0: array([-0.39, -0.49, -0.91,  0.46,  0.59, -0.09,  0.98,  1.66])
1: array([-0.65, -0.98, -0.49, -0.74,  1.05, -0.89, -0.01,  0.28])
2: array([-0.32, -1.62,  1.20, -0.20,  1.03,  0.06, -1.05, -0.51])
3: array([-0.81, -0.56, -1.70,  0.90, -1.46, -0.90, -1.19,  0.38])
4: array([ 1.04,  0.40,  0.00, -0.76, -0.82, -0.27, -0.58,  0.30])
5: array([-0.01,  0.48,  0.02,  1.66, -1.15,  0.21, -0.74,  0.57])
6: array([ 0.61,  0.54, -0.13, -1.37, -0.77, -1.36,  0.35, -1.00])
7: array([-0.24, -0.27, -1.40,  1.63,  1.18,  0.53,  1.22,  1.20])
8: array([-0.99,  0.55,  0.04,  1.44, -0.09,  2.42,  0.98, -1.29])
9: array([-0.48, -1.60,  1.16, -0.17,  1.04, -0.03, -1.10, -0.27])
10: array([ 0.26, -0.07,  0.03, -0.78, -1.66,  0.21, -0.14, -0.66])
11: array([ 0.25,  2.13, -0.15, -0.35, -0.65, -1.41, -0.80,  0.56])
12: array([ 0.19,  2.23,  0.08, -0.64, -0.77, -1.72, -0.34,  0.17])
13: array([-1.42, -1.16, -0.32, -0.95,  0.92, -0.80,  0.31,  0.20])
14: array([ 0.23,  1.72, -0.29,  0.81, -1.13, -0.14, -0.01, -0.13])
15: array([-0.54,  1.96, -0.41,  1.77, -2.14, -1.08, -1.18,  0.83])
16: array([ 1.43, -1.90, -1.05, -0.16,  0.72,  0.52, -1.06,  0.20])
17: array([ 0.30, -0.38,  0.14, -0.05, -1.54, -0.55, -1.15, -0.52])

array([ 0.30,  0.03,  0.04, -0.28, -1.44, -0.67, -1.08, -0.49]) 17
array([ 1.21,  0.97, -0.10, -1.01, -0.80,  0.31, -0.77,  0.06]) 4
array([-0.28, -0.51, -0.88,  0.31,  0.82, -0.05,  1.16,  1.02]) 0
array([-1.27,  0.49,  0.11,  1.64, -0.28,  2.55,  0.71, -0.74]) 8
array([ 1.26,  1.26,  0.53,  2.51,  0.72,  1.40, -1.83,  1.71]) 5
array([-0.39, -0.80, -0.86,  0.63,  0.64, -0.06,  0.95,  1.10]) 0
array([ 0.04, -0.12,  0.08, -0.30, -1.53, -0.85, -1.32, -0.40]) 17
array([ 0.04, -0.35,  0.26, -0.65, -1.37, -1.04, -0.99, -0.41]) 17
